In the rows, zero is written as 128.
name the system of each run:
path 1, tul (9 x 20):
135; 93; 125; 164; 75; 109; 113; 135; 140; 125; 114; 117; 108; 105; 170; 108; 161; 123; 133; 152
176; 166; 113; 117; 105; 112; 111; 77; 120; 116; 122; 107; 138; 180; 124; 121; 126; 143; 141; 131
106; 104; 118; 125; 148; 96; 165; 154; 135; 118; 131; 128; 175; 165; 99; 103; 109; 135; 116; 94
91; 99; 124; 127; 156; 154; 139; 92; 104; 159; 160; 149; 114; 105; 99; 140; 156; 146; 104; 140
131; 141; 156; 98; 142; 177; 146; 138; 150; 134; 101; 130; 119; 130; 162; 166; 116; 99; 118; 169
136; 125; 113; 193; 114; 107; 129; 152; 149; 124; 88; 113; 114; 102; 172; 119; 148; 140; 134; 137
175; 182; 104; 119; 138; 108; 102; 79; 123; 127; 119; 124; 130; 132; 116; 125; 123; 157; 149; 95
110; 115; 126; 100; 143; 106; 141; 158; 139; 128; 133; 147; 180; 118; 103; 104; 91; 108; 129; 82
100; 94; 120; 133; 112; 149; 112; 111; 98; 166; 172; 154; 119; 86; 110; 122; 139; 118; 111; 153
path 2, zavo (9 x 20):
152; 156; 145; 119; 111; 136; 114; 131; 85; 109; 159; 115; 142; 187; 113; 109; 95; 113; 148; 136
93; 108; 124; 150; 119; 122; 99; 80; 110; 124; 169; 110; 141; 161; 127; 96; 144; 152; 152; 120
84; 97; 137; 77; 125; 147; 107; 83; 151; 138; 157; 139; 118; 107; 121; 146; 152; 128; 129; 122
74; 136; 153; 115; 127; 147; 134; 153; 158; 89; 113; 131; 127; 118; 92; 162; 140; 98; 112; 146
137; 179; 145; 157; 115; 160; 117; 122; 123; 105; 95; 114; 125; 134; 139; 146; 128; 105; 135; 186
136; 160; 130; 143; 165; 168; 126; 111; 89; 148; 156; 116; 119; 179; 142; 137; 102; 147; 137; 144
88; 129; 127; 158; 176; 135; 109; 108; 105; 136; 160; 132; 118; 104; 123; 118; 137; 163; 153; 90
119; 141; 134; 93; 118; 133; 87; 128; 127; 129; 151; 153; 102; 63; 99; 146; 133; 115; 137; 99
125; 150; 141; 125; 86; 120; 108; 181; 122; 84; 142; 121; 102; 142; 84; 145; 124; 102; 123; 131
path 3, kasab (9 x 20):
79; 118; 152; 118; 120; 131; 87; 149; 163; 104; 140; 122; 115; 99; 156; 129; 133; 117; 165; 97
131; 154; 121; 142; 76; 108; 87; 173; 147; 111; 120; 127; 134; 101; 127; 119; 104; 92; 143; 125
153; 179; 96; 187; 108; 110; 109; 154; 104; 119; 127; 120; 115; 136; 97; 129; 120; 137; 123; 135
149; 149; 122; 145; 134; 121; 105; 97; 78; 119; 164; 120; 91; 145; 97; 126; 150; 168; 140; 111
103; 121; 172; 93; 128; 154; 103; 109; 95; 104; 179; 124; 107; 150; 110; 131; 136; 122; 150; 124
87; 102; 155; 120; 81; 134; 112; 138; 139; 100; 148; 113; 148; 165; 131; 114; 128; 92; 136; 155
122; 142; 106; 162; 73; 124; 109; 104; 149; 124; 105; 116; 156; 140; 130; 122; 134; 106; 117; 185
107; 165; 105; 175; 140; 131; 117; 81; 139; 120; 100; 120; 125; 115; 109; 145; 163; 152; 123; 151
95; 126; 150; 138; 155; 126; 106; 95; 123; 104; 129; 132; 106; 77; 119; 124; 170; 152; 156; 98
path 4, ledim (9 x 20):
85; 100; 178; 117; 146; 152; 145; 113; 130; 88; 132; 109; 114; 164; 137; 138; 162; 133; 138; 142
63; 100; 124; 138; 119; 143; 106; 82; 154; 136; 149; 116; 155; 148; 148; 117; 141; 131; 138; 145
81; 144; 112; 105; 147; 155; 109; 117; 139; 154; 165; 138; 167; 147; 107; 133; 83; 116; 128; 121
93; 129; 118; 109; 161; 107; 131; 137; 138; 122; 140; 148; 152; 102; 75; 125; 120; 137; 126; 69
105; 146; 154; 120; 152; 138; 104; 123; 120; 104; 130; 142; 97; 61; 105; 144; 152; 130; 148; 102
87; 109; 179; 138; 132; 148; 118; 166; 116; 89; 151; 116; 90; 126; 140; 132; 147; 121; 151; 124
83; 98; 125; 160; 88; 126; 87; 120; 118; 124; 175; 113; 119; 146; 131; 106; 145; 132; 142; 137
112; 142; 118; 115; 110; 145; 99; 109; 96; 141; 187; 131; 140; 166; 83; 126; 103; 117; 123; 139
114; 120; 130; 96; 136; 108; 147; 106; 113; 108; 143; 141; 149; 145; 49; 126; 140; 133; 109; 106
path 5, zavo (9 x 20):
148; 184; 142; 87; 148; 139; 112; 141; 121; 113; 123; 143; 134; 101; 104; 141; 92; 105; 148; 100
141; 172; 108; 165; 104; 101; 103; 138; 99; 101; 142; 118; 134; 151; 72; 115; 120; 131; 132; 122
147; 105; 116; 134; 83; 126; 97; 94; 100; 144; 171; 119; 88; 144; 134; 122; 156; 148; 129; 145
90; 64; 164; 94; 137; 143; 142; 144; 126; 123; 167; 129; 101; 140; 139; 131; 145; 129; 127; 114
90; 123; 176; 119; 127; 135; 123; 130; 148; 85; 98; 130; 154; 93; 140; 115; 138; 92; 156; 129
140; 182; 131; 100; 114; 149; 112; 106; 137; 119; 114; 125; 167; 157; 116; 138; 93; 91; 133; 156
105; 154; 96; 171; 138; 133; 125; 101; 125; 131; 142; 108; 139; 186; 103; 135; 130; 159; 116; 146
113; 112; 119; 139; 149; 151; 118; 82; 123; 160; 144; 134; 85; 98; 142; 149; 168; 163; 121; 138
105; 122; 157; 104; 162; 156; 142; 172; 122; 128; 140; 151; 96; 85; 112; 158; 127; 114; 118; 113
path 6, ledim (9 x 20):
115; 114; 97; 174; 128; 126; 147; 181; 140; 164; 112; 142; 139; 92; 145; 125; 109; 115; 100; 146
164; 136; 88; 141; 136; 123; 120; 161; 122; 173; 150; 136; 82; 114; 142; 147; 113; 157; 115; 103
196; 145; 134; 105; 114; 98; 116; 142; 113; 107; 131; 116; 97; 148; 141; 121; 124; 144; 153; 86
172; 140; 154; 139; 85; 107; 124; 118; 108; 88; 92; 118; 141; 125; 133; 98; 140; 102; 149; 153
139; 115; 131; 161; 105; 143; 159; 139; 104; 139; 106; 131; 141; 133; 130; 122; 131; 99; 96; 201
143; 97; 87; 134; 130; 128; 163; 126; 137; 176; 130; 132; 116; 157; 135; 147; 133; 155; 81; 149
173; 148; 100; 85; 139; 120; 126; 93; 157; 149; 117; 123; 119; 155; 147; 150; 123; 159; 125; 103
157; 164; 145; 106; 143; 115; 136; 119; 156; 95; 74; 118; 163; 134; 151; 120; 112; 114; 155; 111
123; 132; 136; 176; 138; 130; 147; 145; 136; 126; 76; 135; 162; 82; 158; 107; 122; 103; 134; 150
path 7, nek (9 x 20):
122; 143; 128; 119; 148; 153; 159; 117; 175; 130; 85; 114; 139; 168; 158; 162; 125; 130; 111; 162
119; 123; 91; 166; 165; 139; 168; 122; 137; 174; 103; 138; 152; 120; 141; 132; 120; 144; 95; 154
103; 93; 105; 169; 158; 126; 135; 136; 98; 170; 168; 138; 125; 114; 133; 107; 126; 160; 122; 108
112; 119; 127; 119; 142; 128; 88; 125; 120; 138; 182; 121; 96; 127; 149; 122; 126; 159; 163; 73
144; 154; 129; 85; 126; 114; 95; 139; 168; 115; 125; 120; 123; 125; 157; 137; 104; 129; 163; 73
185; 142; 106; 100; 98; 99; 133; 146; 158; 136; 91; 134; 154; 124; 143; 121; 100; 106; 123; 119
182; 123; 112; 125; 97; 114; 152; 146; 87; 150; 131; 146; 146; 135; 99; 110; 108; 106; 95; 153
142; 103; 160; 114; 128; 142; 153; 133; 64; 120; 168; 131; 115; 165; 98; 117; 133; 125; 116; 144
115; 118; 181; 92; 156; 171; 140; 106; 115; 108; 140; 114; 103; 162; 150; 147; 142; 128; 143; 144
path 8, tul (9 x 20):
91; 86; 156; 131; 150; 141; 144; 113; 92; 117; 161; 132; 99; 133; 102; 130; 172; 150; 121; 130
101; 140; 176; 107; 154; 177; 135; 114; 143; 103; 114; 114; 116; 153; 154; 159; 137; 116; 140; 155
89; 145; 126; 192; 133; 126; 120; 149; 163; 102; 94; 101; 128; 128; 159; 132; 141; 137; 142; 136
133; 198; 103; 153; 150; 123; 96; 110; 125; 116; 125; 119; 116; 125; 96; 145; 126; 157; 143; 104
118; 154; 136; 109; 157; 121; 128; 177; 126; 113; 134; 146; 144; 101; 90; 131; 92; 110; 134; 81
107; 108; 145; 137; 115; 142; 99; 145; 91; 139; 165; 152; 103; 62; 116; 117; 134; 109; 137; 125
153; 145; 157; 100; 91; 157; 91; 138; 111; 121; 151; 120; 102; 143; 159; 135; 107; 95; 151; 152
130; 107; 127; 153; 80; 94; 115; 169; 138; 97; 139; 99; 116; 169; 148; 106; 133; 131; 141; 118
125; 128; 124; 118; 118; 106; 115; 89; 113; 100; 157; 112; 113; 174; 80; 129; 158; 161; 130; 108
path 9, dufib (9 x 20):
93; 121; 125; 150; 159; 170; 131; 122; 127; 153; 158; 110; 114; 176; 162; 146; 120; 151; 127; 150
88; 105; 106; 121; 134; 117; 104; 125; 188; 145; 133; 124; 114; 107; 164; 139; 139; 152; 140; 87
156; 151; 117; 85; 111; 100; 118; 134; 159; 118; 98; 147; 129; 79; 102; 144; 127; 114; 126; 94
178; 152; 133; 146; 119; 113; 162; 158; 92; 111; 97; 136; 151; 130; 97; 112; 112; 101; 111; 151
135; 121; 131; 180; 136; 150; 135; 124; 66; 146; 158; 121; 110; 153; 136; 113; 131; 142; 126; 165
91; 114; 137; 121; 152; 160; 97; 108; 136; 149; 171; 118; 114; 140; 178; 128; 119; 147; 161; 109
94; 116; 121; 92; 106; 109; 98; 115; 187; 119; 122; 133; 154; 97; 132; 124; 130; 113; 146; 93
151; 141; 123; 94; 89; 106; 139; 142; 136; 107; 108; 142; 139; 119; 66; 143; 129; 98; 96; 138
159; 122; 141; 153; 138; 125; 180; 163; 86; 114; 120; 122; 120; 174; 111; 126; 130; 133; 101; 153
path 10, nek (9 x 20):
124; 113; 130; 138; 94; 138; 125; 75; 96; 141; 134; 137; 154; 124; 105; 107; 146; 107; 113; 184
66; 118; 149; 119; 138; 152; 131; 133; 117; 109; 162; 137; 120; 134; 71; 151; 143; 119; 107; 139
97; 106; 145; 135; 136; 127; 135; 112; 165; 95; 108; 105; 93; 139; 144; 153; 184; 158; 129; 126
126; 176; 114; 162; 155; 144; 115; 116; 151; 134; 84; 130; 115; 76; 145; 156; 137; 136; 135; 137
102; 130; 107; 195; 125; 102; 125; 164; 133; 126; 113; 127; 163; 102; 133; 94; 112; 122; 134; 119
125; 121; 101; 146; 88; 101; 84; 85; 107; 137; 164; 127; 137; 123; 106; 95; 140; 141; 142; 118
113; 147; 140; 82; 125; 115; 103; 128; 127; 94; 152; 139; 123; 116; 65; 138; 131; 122; 139; 83
153; 108; 157; 95; 101; 97; 142; 132; 156; 80; 86; 120; 113; 117; 132; 132; 166; 120; 133; 117
166; 160; 134; 140; 103; 144; 128; 127; 116; 126; 88; 140; 115; 86; 126; 144; 136; 96; 114; 182
path 11, pamu (9 x 20):
167; 102; 100; 113; 146; 108; 166; 140; 149; 154; 119; 123; 108; 160; 154; 143; 132; 166; 104; 106
69; 68; 163; 135; 141; 150; 154; 155; 136; 122; 136; 130; 121; 119; 149; 127; 145; 116; 121; 143
118; 131; 141; 105; 135; 152; 90; 55; 111; 142; 149; 139; 124; 90; 134; 122; 145; 130; 155; 127
156; 174; 128; 101; 117; 152; 132; 113; 117; 127; 117; 132; 156; 163; 99; 144; 98; 95; 111; 169
151; 158; 118; 188; 118; 111; 127; 155; 142; 112; 78; 109; 132; 122; 166; 117; 123; 128; 140; 140
147; 113; 117; 100; 167; 115; 155; 151; 154; 142; 117; 134; 96; 113; 145; 153; 133; 162; 118; 78
79; 90; 164; 122; 148; 149; 148; 162; 106; 124; 152; 148; 135; 98; 107; 119; 125; 101; 121; 130
140; 142; 120; 133; 113; 137; 82; 82; 86; 155; 163; 140; 135; 98; 129; 99; 119; 124; 153; 128
176; 149; 106; 99; 92; 129; 131; 136; 134; 144; 130; 123; 143; 185; 127; 137; 91; 110; 107; 153
path 12, kasab (9 x 20):
137; 122; 90; 79; 109; 135; 122; 116; 156; 180; 140; 152; 140; 111; 119; 149; 106; 114; 98; 131
121; 115; 114; 123; 140; 116; 176; 164; 151; 124; 107; 139; 113; 128; 86; 163; 143; 133; 76; 129
185; 95; 145; 117; 133; 97; 174; 120; 108; 118; 92; 133; 120; 113; 134; 107; 159; 140; 121; 119
155; 144; 164; 117; 180; 167; 159; 126; 101; 138; 110; 132; 139; 133; 166; 127; 101; 119; 142; 141
105; 103; 112; 124; 160; 127; 139; 136; 156; 160; 144; 120; 158; 163; 177; 112; 95; 147; 139; 97
141; 122; 87; 79; 108; 126; 116; 120; 160; 180; 138; 152; 146; 105; 125; 140; 101; 114; 105; 119
125; 125; 109; 124; 141; 119; 170; 171; 146; 130; 111; 142; 115; 121; 82; 166; 135; 130; 76; 130
183; 93; 139; 121; 134; 95; 174; 127; 104; 119; 101; 132; 113; 122; 129; 110; 161; 147; 117; 113
166; 141; 166; 104; 174; 166; 158; 121; 95; 138; 115; 132; 132; 137; 163; 128; 105; 118; 142; 142
path 13, pamu (9 x 20):
70; 96; 150; 152; 97; 148; 119; 136; 127; 112; 148; 116; 136; 151; 131; 118; 139; 101; 127; 172
142; 150; 119; 113; 112; 124; 85; 54; 145; 123; 124; 115; 117; 127; 143; 134; 157; 149; 154; 123
132; 154; 137; 104; 136; 132; 165; 133; 146; 96; 95; 120; 145; 175; 90; 158; 126; 115; 100; 152
104; 147; 131; 202; 154; 118; 127; 137; 127; 103; 95; 118; 124; 98; 140; 118; 151; 145; 146; 123
126; 146; 107; 101; 175; 139; 127; 128; 132; 155; 155; 140; 99; 124; 108; 167; 117; 161; 116; 86
80; 132; 146; 140; 110; 146; 110; 182; 119; 113; 154; 136; 139; 120; 101; 125; 102; 85; 127; 142
158; 150; 103; 127; 93; 96; 73; 106; 123; 129; 143; 129; 122; 100; 126; 106; 127; 137; 156; 93
158; 115; 114; 95; 105; 101; 162; 157; 133; 120; 133; 129; 138; 180; 91; 133; 117; 122; 92; 122
101; 83; 135; 191; 114; 102; 136; 138; 121; 109; 125; 111; 126; 129; 149; 92; 161; 143; 139; 131
path 14, dufib (9 x 20):
159; 122; 129; 91; 92; 102; 116; 153; 178; 105; 111; 113; 98; 139; 157; 144; 138; 129; 136; 103
180; 157; 120; 133; 112; 80; 131; 110; 119; 91; 95; 118; 135; 140; 97; 111; 147; 144; 133; 109
151; 160; 118; 143; 166; 138; 151; 85; 82; 141; 128; 131; 158; 159; 99; 117; 116; 145; 121; 142
98; 102; 108; 145; 160; 160; 144; 112; 130; 184; 144; 133; 154; 139; 167; 121; 109; 135; 118; 151
120; 98; 105; 104; 98; 135; 102; 134; 175; 170; 141; 136; 104; 99; 174; 145; 128; 126; 121; 125
178; 138; 124; 92; 81; 93; 109; 160; 156; 107; 112; 125; 114; 122; 137; 132; 118; 113; 137; 101
182; 146; 128; 141; 104; 89; 137; 122; 87; 96; 116; 121; 144; 152; 92; 95; 132; 130; 131; 125
134; 129; 132; 137; 160; 150; 143; 83; 72; 145; 156; 126; 146; 170; 112; 109; 121; 146; 128; 146
83; 89; 124; 117; 152; 158; 134; 98; 152; 170; 149; 126; 150; 145; 174; 126; 120; 136; 129; 138

runs to name:
path 15 (2 x 20):
146; 98; 134; 159; 166; 133; 169; 107; 77; 149; 131; 133; 117; 126; 137; 109; 152; 160; 120; 137
124; 129; 145; 114; 157; 173; 115; 87; 133; 159; 127; 128; 120; 110; 193; 137; 124; 131; 153; 143
 -> dufib
path 16 (2 x 20):
155; 146; 121; 172; 146; 105; 127; 154; 71; 122; 144; 132; 102; 108; 97; 112; 133; 153; 135; 99
122; 134; 158; 130; 178; 155; 127; 115; 73; 138; 153; 142; 142; 102; 139; 100; 107; 126; 159; 111
 -> dufib
path 17 (2 x 20):
171; 128; 128; 81; 120; 129; 120; 119; 86; 141; 178; 130; 116; 169; 110; 121; 106; 135; 130; 108
113; 112; 142; 88; 122; 148; 148; 130; 115; 124; 163; 127; 140; 193; 94; 140; 112; 113; 105; 149
 -> kasab
path 18 (2 x 20):
167; 121; 151; 131; 129; 158; 147; 149; 105; 153; 108; 141; 118; 98; 179; 124; 115; 100; 128; 167
172; 115; 114; 147; 111; 112; 114; 125; 134; 148; 120; 112; 112; 130; 202; 107; 129; 149; 154; 118
 -> tul
path 19 (2 x 20):
127; 149; 121; 127; 182; 141; 117; 132; 126; 155; 135; 145; 105; 76; 141; 143; 118; 151; 145; 84
147; 162; 123; 122; 131; 106; 111; 169; 115; 110; 132; 145; 106; 86; 85; 136; 117; 125; 134; 82
 -> zavo
path 20 (2 x 20):
115; 119; 117; 157; 87; 131; 100; 107; 134; 146; 121; 127; 165; 106; 164; 94; 119; 100; 143; 165
130; 134; 102; 127; 124; 146; 142; 174; 115; 168; 151; 147; 147; 140; 109; 137; 78; 102; 93; 148
 -> ledim
path 21 (2 x 20):
111; 120; 103; 124; 133; 161; 113; 138; 151; 188; 154; 131; 132; 135; 181; 139; 90; 124; 125; 140
124; 114; 137; 87; 83; 139; 105; 135; 170; 135; 114; 140; 127; 91; 157; 141; 125; 86; 130; 146
 -> pamu
path 22 (2 x 20):
131; 126; 79; 115; 132; 87; 143; 130; 161; 139; 127; 127; 154; 163; 96; 130; 116; 155; 104; 90
158; 187; 123; 117; 159; 129; 116; 86; 127; 121; 94; 138; 133; 90; 111; 142; 130; 138; 142; 110
 -> ledim
path 23 (2 x 20):
99; 167; 138; 112; 174; 171; 123; 101; 116; 133; 133; 147; 126; 103; 91; 162; 123; 123; 123; 135
78; 65; 141; 138; 129; 102; 140; 157; 139; 110; 147; 124; 126; 120; 128; 106; 152; 139; 132; 93
 -> kasab
path 24 (2 x 20):
123; 120; 123; 82; 68; 126; 78; 115; 145; 125; 174; 121; 110; 152; 120; 138; 128; 118; 135; 125
139; 128; 143; 109; 75; 95; 124; 112; 141; 74; 107; 109; 148; 161; 105; 114; 148; 109; 134; 137
 -> pamu
path 25 (2 x 20):
188; 118; 85; 120; 123; 114; 142; 114; 118; 184; 128; 140; 138; 131; 152; 113; 106; 142; 110; 127
201; 143; 120; 76; 121; 111; 146; 136; 143; 137; 96; 139; 131; 123; 136; 137; 109; 118; 117; 114
 -> ledim
path 26 (2 x 20):
157; 126; 100; 117; 86; 113; 104; 138; 168; 153; 110; 138; 100; 77; 160; 143; 137; 122; 122; 125
153; 184; 126; 133; 149; 122; 137; 171; 141; 102; 94; 127; 100; 120; 107; 168; 123; 134; 119; 112
 -> kasab
path 27 (2 x 20):
88; 106; 100; 146; 145; 141; 141; 128; 167; 152; 133; 117; 101; 150; 142; 164; 150; 162; 98; 137
137; 162; 120; 113; 142; 131; 143; 115; 170; 112; 78; 129; 106; 113; 112; 179; 154; 136; 105; 137
 -> tul
path 28 (2 x 20):
139; 131; 120; 136; 134; 160; 124; 75; 118; 162; 139; 112; 131; 171; 175; 128; 125; 146; 135; 164
138; 109; 118; 84; 137; 120; 152; 116; 143; 149; 131; 130; 184; 173; 142; 106; 91; 121; 126; 113
 -> ledim
path 29 (2 x 20):
59; 113; 125; 147; 122; 141; 105; 100; 169; 130; 127; 117; 167; 129; 156; 116; 131; 118; 145; 141
88; 132; 74; 129; 113; 118; 103; 105; 179; 154; 135; 137; 135; 112; 103; 152; 135; 140; 105; 121
 -> nek
path 30 (2 x 20):
165; 123; 174; 114; 148; 151; 165; 108; 97; 109; 108; 117; 108; 162; 151; 131; 148; 132; 133; 157
112; 122; 152; 110; 157; 145; 138; 97; 146; 123; 120; 109; 168; 173; 176; 110; 110; 130; 158; 124
 -> kasab
